Here are some points:
tensor([  3,  16,  16,  21,  21,  -9, -25,  28,   9, -12,  -8,  19,   1, -12,   1,  17])
tensor([-34,  36,  46, -58, -28, -51, -35, -24,  12,  10,  34,   7,   1, -19,  55,  -7])
tensor([ 17,   2, -34,  66,  -8,  24,   2,  59,   9,  -1,  -6,  29, -22,   3,   6, -11])
tensor([ -41,   22,    3,    9,  -50,  -70, -119,  -43,   -4,   12,   42,   -4,  -49, -103,   17,  -51])
tensor([   7,   -9,  -38,   61,  -69,  -22,  -21,   21,  -45,   27,   26,  -11, -127,  -55,  -15,  -76])
tensor([-31,   1, -21,  18, -16,   5, -28, -50,  18,  14,   7, -44,   3, -64, -19, -47])
tensor([ 20, -22,   6,  13,   0,  23,  18,  57, -16,  -2, -12,  11, -16,  38, -10,  17])
tensor([ -8,   5,  34, -31,  -6, -36, -21, -14,   2,   6,  -2,  -8, -15,  11,  17,  22])
tensor([  4,   6, -11,   8,  -8,  -6,   3,  16, -11,   6,   6,  -5, -31, -21, -23,  -9])
tensor([ -3, -22,  -3,  10,  19,  32,   7,   0,   2,   3, -13, -14,  45,  -6, -22,  11])
tensor([ 57, -18,  24,   9,  78,  96,  96,  54,  -3, -51, -47, -17,  62, 127, -13, 127])
tensor([-52, -22, -62,  21, -57,  37, -20, -35,  34,  -3,  32, -14,  39, -15,  11, -61])
tensor([ 26,  33,  12, -37,  29, -87, -11, -14, -33,  14, -25,  21, -36,  43,  33,  26])
tensor([ -5,  -5,   0,  -1,   6,  13,   6, -12,   4,   2,  -4,  -8,  26,  -6,  -4,  -1])
tensor([ -5,  15, -22, -12,   6,  10,  33, -33,  -4, -18,  16,  -8,  21,  14,   7,   9])
tensor([  1,  -2,  14,  -4, -11,   0,  -3,  22,   3,   0,   7,  14,   2,   9,   7,   8])
tensor([ -6,  39, -52, -11,  -1,  10,  39, -45,  -7, -20,  34,  -1,  21,  12,  20,  21])
tensor([ -19,   47,   20,  -52,   12,  -44,  -50, -101,  -20,    9,   -6,  -25,  -36,  -26,    8,   55])
tensor([-11, -16,   3, -18, -21,   8,  27,  -3, -11,  15,  -3, -13, -12,  31,   3,  16])
tensor([  4,  -4,  -2, -15,  22, -41,  -8, -30, -21,   4, -22,  22,  16,  -5,  -5,   0])
tensor([  6,  13,  22, -16,  15,  -9,  -6,  -7,   1,  -2,  -6,   3,  24, -12,  -1,   2])
tensor([ -9,  13, -59,   3,  21, -45,   4, -32, -11,  12,   0,  11,  26,  -9, -12, -15])
tensor([-16,  -7, -19,   7, -20,  32,  28, -20,   2,  -5,  13, -26,  23, -19,   2, -30])
tensor([ 31,  15,   1,  -4,  15,  19,  44,  -8, -24, -16,   6,  -1, -21,  66,   6,  59])
Here are 10 more points, each followed by its number:
tensor([-12,  18,  64,  -9,  15, -58, -92, -55, -10,  27, -23, -38, -94, -22,  18,  28]) 0
tensor([-35,  -9,  36, -38, -37, -21,   2, -12,  -7,  29,  -7, -45, -26,   5,  19,  -5]) 1
tensor([  6,  85, -48, -73, -72, -24,  99, -62, -67, -13,  57,  26, -81, 127,  57,  86]) 2
tensor([-13,  -3,  -1, -16, -20,   7,  15, -13,  -2,  15,   3,  -8,  14,  17,  11,  -6]) 3
tensor([ 21,  -1,  10,  10,  28,  11,  14,  35,   2, -12, -18,  19,  23,  20,  -3,  29]) 4
tensor([ 29,   4, -13,  35,   9, -32, -25,   2, -40,  -1,   1,   1, -62, -48, -35, -23]) 5
tensor([ 23,  11,   5,  -8,  27,  23,  34,   3, -24, -16, -12,   3, -12,  60,  -2,  75]) 6
tensor([ 11,  -8,  22,  -6,  16,   5,   4,   3,  -7,   0, -16,  -2,  11,  20,  -2,  19]) 7
tensor([-20,  39,  -1,  -1, -93, -18,  48,  72, -30,  12,  39,  37, -90,  95,  71,  10]) 8
tensor([  1,  17, -18,   3,  41, -63, -39,   0,   5,  13, -38,  -2,   6, -36,  -2, -32]) 9
Which of these numbered points is nearest to each point below by angle, seen from the average point of the first points? Its number follows each.
tensor([-22,   6,  18,   0,  -4, -23, -40, -25,   7,   0,   2, -15, -26, -17,  13,  -8]) > 0
tensor([ 89, -29,  20,  15, 127,  75,  65, 127,  59, -44, -60,  79, 127,  51, -49,  48]) > 4
tensor([ 20,  12,   5, -14,  11,   9,  31,  13,  -9, -12, -13,   6,  -9,  50,   9,  58]) > 6
tensor([-127,  -48,  -18,  -36, -124,  114,   10,  -77,   87,  -25,   96,  -21,  108,   19,   49,  -38]) > 3
tensor([ 31,  20,   4,   4,  27,  22,  56,  13, -26, -18, -17,  11,  -1,  58, -15,  54]) > 6
tensor([   6,  -14,  -54,   47,  -80,  -31,  -20,   32,  -12,   24,   24,   -1, -127,  -63,  -16,  -56]) > 5
tensor([  5,  28, -85,  18,  24, -73,  22, -43, -29,   6,  10,  50,  27, -19, -15, -61]) > 9
tensor([-10,  32,   0, -23, -16, -53, -48, -13,  15,  -6,  17,  16,  -3, -43,  19,  -9]) > 9
tensor([-19, -10,  -2,  14, -11,   2, -15,  -7,   6, -14,   1,   9,  36, -18,  17, -37]) > 9
tensor([-15,  23, -14, -21, -14, -24,  19, -53, -42,  -4, -17, -19, -44,  49,  27,  56]) > 2
tensor([-10, -27, -33,  29, -30,  -6,  20,   9, -24,  13,  -2,  25, -29,  43,  16,  11]) > 8
tensor([ 42,  10,  19,  34,  77,  12,  31,  68, -27, -23, -48,  48,  29,  51, -11,  63]) > 4
tensor([-17,  35, -30,  26, -67,   2, -21,  20,   4,  -5,  52,  21, -42, -21,  14, -36]) > 8
tensor([-16,  -5, -16,   2, -17,  11,   3, -31,   2,  -4,  17,  -2,  29, -22,   0, -15]) > 3
tensor([ 14, -30,  59, -17,  42,  -1,  17,   9, -19,   4, -49,  -3,  32,  53,  -3,  54]) > 7
tensor([-13,  18,   9, -23,   1, -20, -17, -51, -11,   0,  -3, -22, -28,   4,   7,  30]) > 0
tensor([-23,  53,  35, -58,  -5, -58, -51, -29,  46,   1,  34,  21,   7, -56,  34, -39]) > 9
tensor([-20,  19, -18, -14, -16, -12,  16, -56,  -9,   6,  14,   4,  24,   0,  12, -34]) > 3
tensor([ 41,   0,  19,  10,  46,  18,  21,  83,  17, -15, -31,  30,  18,  49, -12,  64]) > 4
tensor([ -2,   5, -36,  55, -50,   9,  41,   7, -46,  15, -12,  35, -48,  86,  24,  12]) > 8
tensor([ 40, -10, -37,  40,  28, -15,  28,  32, -13,  -5, -14,   7, -26, -58, -53, -35]) > 5
tensor([ 41,  14, -17,  59,  43,  -4,   0,  46, -20, -15, -26,  47,  -1,   5, -16,  12]) > 4
tensor([-26,  52, -27,  23, -20, -44, -71,  -3,  54,  14,  44, -21, -55, -86,  13, -53]) > 9
tensor([ 21, -12,   4,  -1,  37,  29,  37,  13,   4, -20, -24, -13,  12,  53, -20,  56]) > 6
